rotation ticks, each row followed by its count of ticks
The counts run from 0 to 489.
[ 87 103 132 107  81 150 118  89  66 126 140 142 150 160 109 102 151 174
 123 137 123 148 104  96 110 146  86 151 108 141 117 117 124  99 119 136
 124 148]
327
[ 96 125 139 117 117  92 161  76 109 137 136  94 131 135  84 115 182 141
 132 107 148 120  77 129 152 169 107 132 136 153 160  79 162 129 160 151
 146 145]
479
[167 158 110 153 148 185 168 130 154 154 151 151 123 112 124 149 136 109
 128  87 138  67 143 154 136 147 106 141 162  93 115  86 110 114 132 133
  85 110]
194
[155 164  87 146 143 178 169 137 134 124 114 178 157 124 141 167  93  99
 102 100 152 135 137 132 144  97 104 141 155 152 164  95 106  89 121 151
 133 111]
180
[126 132 122 122 156 143 160 113 152 103 139 163 115 119 151 130  76 130
  93 162  99 164 122 135  95 149 106 146 115 143 145 166  51 110  98  86
 106 115]
53
[135 142 107 126 155 155  89 111  71 154 190 117 124 102 131 147 134 181
 165 125 169 132 131 160 107 186 154 147 125 118 101 122 110 117 163 113
 133 125]
33
[141 167 124 139 161 121 161 180 134 164 127 165 105  96 134 109  93  99
 109 128 188 133 120 143 133  95 137 153 172 148  90 119 149  78 117 133
 100 120]
12
[141 145 118 162 137 126 126 147 106  93 170  99 125 114 124 118 109 131
 102 132 155 116 149  87 169 132 115 124 166 170 152  75 135 145 122 194
 179 108]
307
[125 155 139 120 162 130 100 150 144 170 126 173 130 103 124 159 124  98
 142 141 107 140 118 143  92 170 187 110 110  95  91 169 119 123 110  96
  63 125]
218
[120 134 126  97 157  90 137 170 115 160 108 153  99  98 180 189 105  96
 150 119 143 169 142 157 113 126 145 137 103 112 115 155 127 144 112 114
 126  90]
233
[135  99 141 182 149  93 138 134 136 135 167 105 103 135  97  68 167 112
 109 149 110 134 126 120 156 127 130 103  82 112 116 136 107 186 145 104
 112 132]
267
[ 92 124 123 103 122  79 151 140 115 143 131 131 129 157 136 196 124 112
 113  88 102 172 120 111 116 121  95 115 105 140 190 129 141 143  91 165
 140 101]
456
[127 131 128 107 104 164 136 166 156 144 133 190 132  95 143  92 113 102
 116 101 142 111 127 104 108 105 113 145 182 131  81 127 128  98 122 149
  69 121]
346
[111 157 142  82 120 142 126 134 129 138 101 142 136 114 147 137  76 152
 130 119 165  82 100 150 127 106 154 160 190 147  73 115 119  81 133 135
 136 152]
357
[ 84 108 134 126 121  95  94 156  93 123 133 131 146 144 153 133  98 129
 100 142  74 152 139  71 150 106 116 117  97 126 133 148  93 167  80 148
 135 114]
107
[126 122 108 129 112 113 159 133 122  78 137 120 128 178 139 138  98 134
  93 150  70 154 145  95 117  92 111 104 120 152 167 171 112 144  87 151
 160 105]
110
[124  96 118 130 110 169 121 131 139 137 103 154 147 131 151 119 134  86
 134 116 122 164 142 146 141  91 127 118  71 112 121 140  61 151 145  60
 114 144]
395
[ 86 140 145 132 134 105 163 104 183 140 129 109 123 158  98 168 108 109
 107  84 123 125  97 113 133 119  75 141 144 156 157  82 145 138 111 144
 140 159]
469
[126 107 112 166 101 158 101 108  95 128 171 136 166 153  79  68 139 166
 107 147 129 144 118  88 152 104 102 152 112 143  96 115 109 127 142 134
 117 159]
324
[144 149 121 147 184 115 165 159 145 101 106 123  95 113 171 167  90  78
 125 146 149 163 158 157 141 115 142 123 105 138 146 130 108 138 106 104
 159  98]
236
[149 146 126 144 156 129 178 143 112 141 107 133  97 113 136 111 131 101
 137 145 209 137 124 157 123  98 117 155 165 165 108 121 177  66 123 123
 138 118]
14
[ 83 119 127  98  89 157 110 120  82 139 157 159 148 143 132  99 132 157
 106 113 101 141 103  81 107 169  96 126 119 143 143 116 101  99  93 165
  97 129]
329
[105 140 149 110  85 152  91 103 119 126 122 115 153 127 100 111 184 126
 143 111 115  75 108  93 132 164 142  87 149 125 126  89 168 123 137 164
 142 154]
145
[146 109 150 136 161  87 129 154 118 105 113  97  98  71 175  97 114 119
 127 170 124  84 151 114 174 136 137 130 150 120  98 122 115 174 127 129
 155  94]
83
[136 131 116 159 115 127 118 110  96  99 192  75 128 165  90 119 118 175
 134 121 164 114 130 118 135 110 127 141 153 162 121 108 158 133 162 165
 181 141]
310
[158 160 107 167 192 162 129 112 108 115 140 132 122  73 134 132 119 118
 129 178 170 133 155 139 151 161 107 166 150 140 125  83 116 103 126 121
 152 120]
28
[154  90 112 117 115 134 168 144 129 120 184 153 109 102 158  90 126 133
 126 119 133 165 142 154 101 141 132 132 113 127 122 177  88 151 167  94
  87  86]
57
[153 110 149 137 137 119 184 147 191 101 125 120  78 103 152  98  85 100
 126 139 134 114 140 146 121  93 118 143 159 130  85 157 105 152 137  83
 118 119]
69
[105  85 124 101  56 115 144 134 122 136 123 119 138 128 138  90 169 121
 137  76 140 121 119 108 165  91  98 124 135 131 128  97 144 169 174 158
 148 125]
129
[145 118 136 160 146  91 169 135 138 125 187  98  79 153 103 121 148 150
 118 139  79  99 134 131 114 164 118 120 111  94 127 158 134 177 126 126
 103 100]
264
[120  99 139 129 119  59 175 152 127 117 134 130  99 126 119  84 167 136
 104 174  96 171 125 112 120 108 115 131 118 142 133 178 169 158 142 135
 112  95]
279
[115 164 161 149 146  80 143 123 128 163 153 120 133 145  82 119 109 145
  93 126 126  86  68 105 161 139 139 148 167 130 105 100 140 118 109 163
  96 143]
484
[100 139 139 120 101 112  75 147 170 123 166 111 118 108 112 128 124 122
 149  91 164 152 134  87 125 125 136 121 147 163 111  98 152 167 166 171
 165 136]
298
[119 171 133 112 161 159 123  92 133 160 110 150 149  96 122 144 130 130
 115 131 114  91  86 154 155 192 138 125 123 106 133  92  74 104 128 104
  95 144]
203
[153 146 105 141 157 179 137 128 120 108 125 155 141 151 151 152  79 111
 104 152  83 122 148 139 120 121 134 106 101 109 143 163  65 105  69 101
 114 124]
388
[158 135 113 180 164 114 149 114 172 110 169  97 103 111 111 143 111 141
 115 140 118 122 147 150 161 133 116 147 119 114 142 108  86 194 171 117
 151 111]
252
[159 118 114 133 141 125 143 135 156 116 155 101  91 121 142 184 127 117
 169  91 160 153 165 177  99 132 157 112 104 131 133 144 123 164 173 103
 163 107]
240
[112 138 138 123 118  97 174 111 180 142 154 113 111 145  97 168 127 130
 118  78 109 106 110 117 107 124  74 151 161 126 149  97 168 139 136 159
 113 118]
471
[132 122 132 169 127  95 169 110 134 143 135 107 130 118  87  95 158 110
 104 130 157 122  97 112 193 103  89 155 141 145 136  72 143 153 167 144
 132 139]
476
[137 141 139 119 159 140 145  88 120 126  96 131 136 134 106 130 150 121
 135 161 139 139  97 173 112 179 185  95  91 133 134 154 120  83 138  69
 119 163]
214
